In the data rows, the value 50 means zero.
Here are some points, one per row:
  44  54  52  44  60  64  54  45  46  41  44  47  50  49  53  47  79  43  54  36  54  33  56  40  38  55  36  41  56  52  45  65
  49  45  49  32  50  56  58  33  54  69  56  67  38  36  77  38  57  38  47  47  46  54  49  50  54  57  49  47  77  44  46  61
  52  39  47  55  49  79  49  54  45  41  34  65  62  58  23  54  41  62  55  46  36  47  40  41  81  44  50  67  62  47  44  58
  40  37  51  64  43  63  32  55  61  43  44  58  59  34  76  41  55  64  58  67  53  67  40  55  47  40  72  52  50  41  34  57
  46  56  52  42  36  43  38  57  38  61  46  44  53  32  53  60  50  54  53  52  54  38  46  47  46  33  42  47  41  48  40  53
  51  43  44  44  54  35  51  33  30  55  49  60  57  75  51  48  54  61  55  49  55  47  39  55  54  47  76  49  65  58  67  49
  69  55  57  39  88  38  36  67  45  63  53  60  53  40  65  49  56  51  38  63  62  58  77  45  61  48  45  72  37  65  49  63
  56  31  56  32  45  58  72  58  50  44  40  64  51  48  48  66  50  66  42  56  59  54  64  72  42  38  53  36  50  51  43  53
  42  44  46  59  62  49  67  47  49  54  50  62  60  50  55  62  56  61  39  25  21  48  46  47  48  64  70  37  46  47  32  53
  51  40  60  43  50  37  38  32  53  49  62  51  54  46  34  59  51  35  60  60  51  41  32  74  48  49  67  43  53  72  30  51
  64  50  53  45  50  53  51  39  68  68  47  58  55  57  37  40  45  56  63  44  47  52  35  51  42  56  22  60  49  49  48  53
  37  51  38  52  47  51  48  51  52  38  34  50  60  51  49  52  55  30  39  66  49  41  55  63  61  41  47  58  50  38  60  51
  53  58  57  79  68  48  59  60  51  57  31  57  53  51  56  48  51  41  76  55  52  59  59  65  42  72  49  63  56  62  53  41
  47  48  64  46  42  60  69  59  45  30  59  42  68  40  55  41  33  42  53  49  41  43  43  29  43  50  45  46  49  60  37  59
  50  40  41  28  61  49  36  49  62  53  33  58  53  64  53  15  58  55  51  40  50  36  56  53  37  64  52  41  43  33  58  52
  56  43  66  43  51  46  45  35  71  42  48  51  54  37  54  67  63  62  46  49  31  62  48  46  40  37  50  50  60  61  42  46
  55  64  61  54  55  66  61  60  44  49  36  62  55  47  39  45  66  32  46  47  45  38  39  46  51  66  51  51  41  44  46  49
  43  41  56  68  49  35  56  43  54  58  38  58  47  71  59  63  63  42  47  57  62  70  20  34  45  58  42  49  56  37  67  37
  87  47  45  66  50  49  34  65  54  37  38  36  49  75  59  46  57  27  52  49  53  49  47  44  50  35  58  41  59  58  40  45
  46  70  42  43  50  38  60  55  60  35  62  58  44  67  49  55  39  61  36  58  45  46  54  50  36  68  54  63  55  59  52  46
  44  65  44  55  49  42  49  44  58  52  45  34  55  52  42  57  60  45  45  62  40  68  50  56  48  73  64  31  34  33  51  62
  85  59  62  69  60  65  53  39  73  53  62  32  33  35  55  41  47  67  46  53  65  42  40  41  83  58  68  38  45  60  66  41
  41  78  41  47  46  51  58  50  48  69  73  43  49  67  68  49  41  49  44  43  36  52  49  43  54  43  57  54  44  59  55  61
  69  48  57  39  47  46  66  48  50  63  29  40  23  48  60  55  26  56  50  59  56  48  43  39  50  55  48  34  47  58  51  53
  63  41  58  69  32  17  54  50  53  62  46  62  38  57  45  56  57  65  65  38  35  36  74  55  54  45  47  58  50  41  36  62
  51  58  46  49  47  50  41  45  35  42  54  52  36  64  56  50  52  40  31  42  37  43  36  41  54  44  61  80  70  36  52  52
  59  58  41  53  48  48  44  61  30  43  39  54  62  45  59  59  37  68  57  64  52  65  64  65  51  58  40  49  52  58  45  63
  53  63  52  56  52  62  65  55  62  48  47  67  53  58  57  51  48  53  51  55  57  45  70  45  32  42  46  36  47  56  43  24
  35  54  40  65  41  61  55  46  36  37  31  41  36  47  48  44  46  52  50  41  41  67  49  54  35  48  32  51  43  58  57  56
  51  40  36  48  39  32  41  59  72  52  60  52  57  31  48  70  41  42  39  40  56  45  58  37  51  80  54  49  46  41  47  71
  49  48  46  47  46  49  48  63  38  40  57  44  27  53  46  48  45  70  42  65  55  47  61  55  33  59  39  52  56  43  49  62
  40  47  27  47  54  57  62  59  75  54  46  54  49  57  60  43  31  52  46  57  40  39  41  56  79  41  40  41  41  49  51  60
  47  57  42  57  64  47  45  47  34  42  49  57  54  57  42  61  37  46  51  51  53  56  52  31  56  43  51  29  46  50  45  50
  44  46  57  49  33  46  53  34  38  67  50  50  63  47  55  43  48  46  37  70  45  47  51  58  49  44  54  43  63  52  65  45
  73  52  51  24  50  49  65  65  53  57  63  52  51  55  35  39  40  42  80  47  42  63  43  50  47  37  58  71  50  42  42  44
  63  37  43  61  54  35  60  42  44  45  57  47  61  43  27  38  58  63  41  43  56  44  56  51  44  41  39  50  40  44  45  38
  61  51  45  43  69  53  40  28  38  46  35  52  44  51  55  62  60  65  60  57  38  48  46  51  43  53  41  57  42  63  46  53
  41  53  60  36  39  68  33  38  40  51  60  62  46  48  40  39  52  53  42  58  53  43  57  44  46  53  60  46  43  57  55  49
  46  55  27  49  36  61  40  61  59  48  65  48  38  49  49  50  79  46  69  36  42  52  57  42  48  48  55  46  43  65  62  34
  53  38  65  39  44  51  25  60  57  57  55  56  36  70  53  49  42  40  43  46  46  67  64  51  54  44  47  35  41  38  31  43
  30  48  43  45  64  34  46  53  47  61  52  40  55  58  46  46  58  64  45  40  65  44  33  59  65  41  40  56  34  60  40  49
  44  42  76  52  49  65  45  54  48  54  60  38  50  63  62  66  55  56  60  65  47  31  59  57  54  68  59  71  26  28  46  39
  54  55  45  54  56  43  52  36  54  32  63  64  49  53  47  44  32  51  44  53  75  49  56  78  47  64  49  58  60  47  47  43
  62  51  44  42  43  70  63  39  37  34  55  38  45  54  50  59  47  47  51  40  56  70  44  60  48  66  43  55  38  29  51  40
  42  56  54  50  58  42  36  43  50  47  46  56  50  41  50  51  47  42  51  56  51  51  48  37  35  39  42  54  38  55  64  38
  51  45  61  43  58  44  70  64  54  54  38  46  67  57  48  38  58  59  20  52  49  74  45  42  47  52  66  64  40  47  52  60
  47  49  28  48  45  42  59  66  52  45  56  55  54  42  59  53  67  40  44  53  53  45  33  68  57  42  42  52  47  55  36  39
  50  45  39  51  53  56  52  62  53  55  42  45  25  36  19  45  68  64  44  82  46  45  55  46  57  46  53  46  66  57  61  38
  37  50  44  56  50  37  54  53  55  40  46  60  51  41  31  46  30  48  51  41  67  46  52  40  43  44  65  52  45  39  58  42
  48  50  38  40  36  64  50  31  53  60  46  30  65  58  49  45  50  44  60  48  65  57  59  45  46  43  64  48  33  70  58  56
  47  38  48  52  37  50  42  36  65  43  41  41  48  77  51  53  45  44  32  57  37  46  67  36  40  50  43  52  65  61  44  48
  51  56  46  39  48  54  60  56  43  57  44  65  60  42  66  65  55  42  57  51  51  38  57  51  53  48  35  41  61  44  44  26
  40  52  46  51  59  45  44  47  36  44  61  60  29  52  62  41  45  59  56  50  45  53  37  43  45  39  52  39  28  39  52  50
  53  43  63  58  54  36  55  47  33  58  50  35  52  49  53  41  35  37  50  60  33  27  43  42  41  46  47  58  49  48  50  51
  56  35  43  42  48  32  49  61  51  50  46  32  52  30  63  46  36  61  63  37  43  59  64  49  54  70  68  60  66  73  73  34
  63  56  45  42  47  52  42  38  53  37  32  32  63  47  62  58  53  52  43  35  44  51  44  55  68  43  40  53  39  46  57  46
  37  66  77  38  39  39  45  56  47  37  63  60  54  64  42  62  51  50  60  46  36  72  55  61  84  48  43  27  60  48  75  52
  54  88  69  55  50  46  45  52  55  55  42  51  59  41  41  39  53  66  48  27  53  42  44  68  46  48  56  37  65  44  44  53
  46  68  58  53  38  41  54  40  62  42  48  34  43  47  51  29  46  47  44  51  50  64  58  59  48  34  42  64  49  38  47  49
  34  47  64  50  36  47  44  60  48  72  43  46  45  49  51  40  53  42  43  38  63  51  48  48  50  52  40  44  66  51  67  54
  62  57  52  54  38  50  37  72  44  61  39  60  55  38  43  65  39  40  25  45  50  38  43  50  40  44  54  41  42  51  65  45
  28  61  55  46  57  51  55  33  53  69  42  50  48  41  41  59  45  42  68  55  58  59  68  29  70  55  49  57  52  41  41  51
  46  58  39  57  46  45  55  43  61  41  52  54  53  41  47  42  52  38  62  63  42  51  50  40  49  39  57  48  45  53  43  57
  28  39  68  43  69  53  57  48  45  51  40  27  38  48  48  43  28  39  50  31  52  48  58  57  51  50  57  46  57  61  37  36
  64  38  36  42  58  39  46  34  40  41  49  55  50  42  48  50  47  40  54  42  38  43  54  52  48  47  40  37  43  33  77  53
  42  59  48  49  75  50  45  46  56  47  49  54  29  35  46  69  42  32  48  49  50  56  44  63  39  33  73  53  54  46  51  64
  49  43  60  61  63  66  49  44  69  44  69  40  65  54  45  75  46  55  56  45  68  32  63  55  36  29  43  70  57  42  73  68
  47  48  55  54  37  53  53  62  61  46  58  74  58  52  63  40  30  60  74  53  43  49  30  48  37  49  53  58  44  51  55  47
  59  64  35  39  28  55  54  54  55  46  50  49  48  58  34  52  70  53  60  53  68  51  45  35  48  52  55  49  48  52  46  68
  35  51  45  45  56  61  36  58  59  47  46  58  48  61  44  50  45  48  55  44  51  43  34  60  50  64  36  56  44  72  46  44
  44  55  48  61  47  53  32  43  57  50  50  42  35  46  49  61  50  62  45  40  52  42  50  52  54  54  40  45  61  54  34  46
  49  36  70  63  38  44  72  57  33  33  48  60  28  51  59  50  72  47  56  39  84  40  53  55  64  48  52  57  43  72  60  72
  58  46  44  60  38  59  38  45  34  78  66  58  60  42  39  61  37  50  34  39  61  70  44  48  47  53  46  62  50  56  44  48
  45  58  56  51  47  28  49  55  40  48  68  35  69  53  50  37  58  54  62  72  45  44  39  53  52  60  38  46  65  48  50  49
  46  46  53  42  60  59  47  55  40  37  59  43  67  49  66  52  55  69  51  42  55  59  51  29  46  37  52  48  69  31  51  43
  47  52  38  45  45  52  60  56  51  65  51  22  43  55  52  55  53  56  47  66  65  40  49  47  50  56  53  47  61  39  38  28
  50  31  55  44  63  47  40  64  52  31  65  43  52  36  39  52  58  43  47  54  53  53  28  40  46  65  35  39  53  51  45  48
  43  36  43  52  35  60  47  57  38  59  39  34  44  38  47  49  56  47  57  41  39  52  58  63  48  44  64  55  47  39  49  47
  53  51  41  63  42  55  40  32  35  39  60  64  52  40  55  29  49  36  46  47  57  47  65  43  71  61  51  51  47  47  33  43
  52  41  64  59  51  56  65  40  57  55  69  55  49  41  47  48  57  41  29  54  31  59  56  54  53  46  35  59  29  53  58  43
  54  39  39  78  75  71  54  62  46  69  79  41  56  62  42  48  48  42  59  54  45  56  61  63  46  47  45  27  67  49  62  76
There is one direction along which these points spread out most. For each point below, how far along it does it lie, from 0 to 99? The average is 50, and the first point in the table lies past the average. One standard deviation of the points above along it is 16.
  35  54  40  65  41  61  55  46  36  37  31  41  36  47  48  44  46  52  50  41  41  67  49  54  35  48  32  51  43  58  57  56 -> 66
  40  52  46  51  59  45  44  47  36  44  61  60  29  52  62  41  45  59  56  50  45  53  37  43  45  39  52  39  28  39  52  50 -> 70
  53  51  41  63  42  55  40  32  35  39  60  64  52  40  55  29  49  36  46  47  57  47  65  43  71  61  51  51  47  47  33  43 -> 59
  59  58  41  53  48  48  44  61  30  43  39  54  62  45  59  59  37  68  57  64  52  65  64  65  51  58  40  49  52  58  45  63 -> 28
  43  41  56  68  49  35  56  43  54  58  38  58  47  71  59  63  63  42  47  57  62  70  20  34  45  58  42  49  56  37  67  37 -> 67
  64  38  36  42  58  39  46  34  40  41  49  55  50  42  48  50  47  40  54  42  38  43  54  52  48  47  40  37  43  33  77  53 -> 63
  47  48  64  46  42  60  69  59  45  30  59  42  68  40  55  41  33  42  53  49  41  43  43  29  43  50  45  46  49  60  37  59 -> 65
  61  51  45  43  69  53  40  28  38  46  35  52  44  51  55  62  60  65  60  57  38  48  46  51  43  53  41  57  42  63  46  53 -> 45
  44  55  48  61  47  53  32  43  57  50  50  42  35  46  49  61  50  62  45  40  52  42  50  52  54  54  40  45  61  54  34  46 -> 46
  46  70  42  43  50  38  60  55  60  35  62  58  44  67  49  55  39  61  36  58  45  46  54  50  36  68  54  63  55  59  52  46 -> 46
  56  43  66  43  51  46  45  35  71  42  48  51  54  37  54  67  63  62  46  49  31  62  48  46  40  37  50  50  60  61  42  46 -> 52
  47  52  38  45  45  52  60  56  51  65  51  22  43  55  52  55  53  56  47  66  65  40  49  47  50  56  53  47  61  39  38  28 -> 40
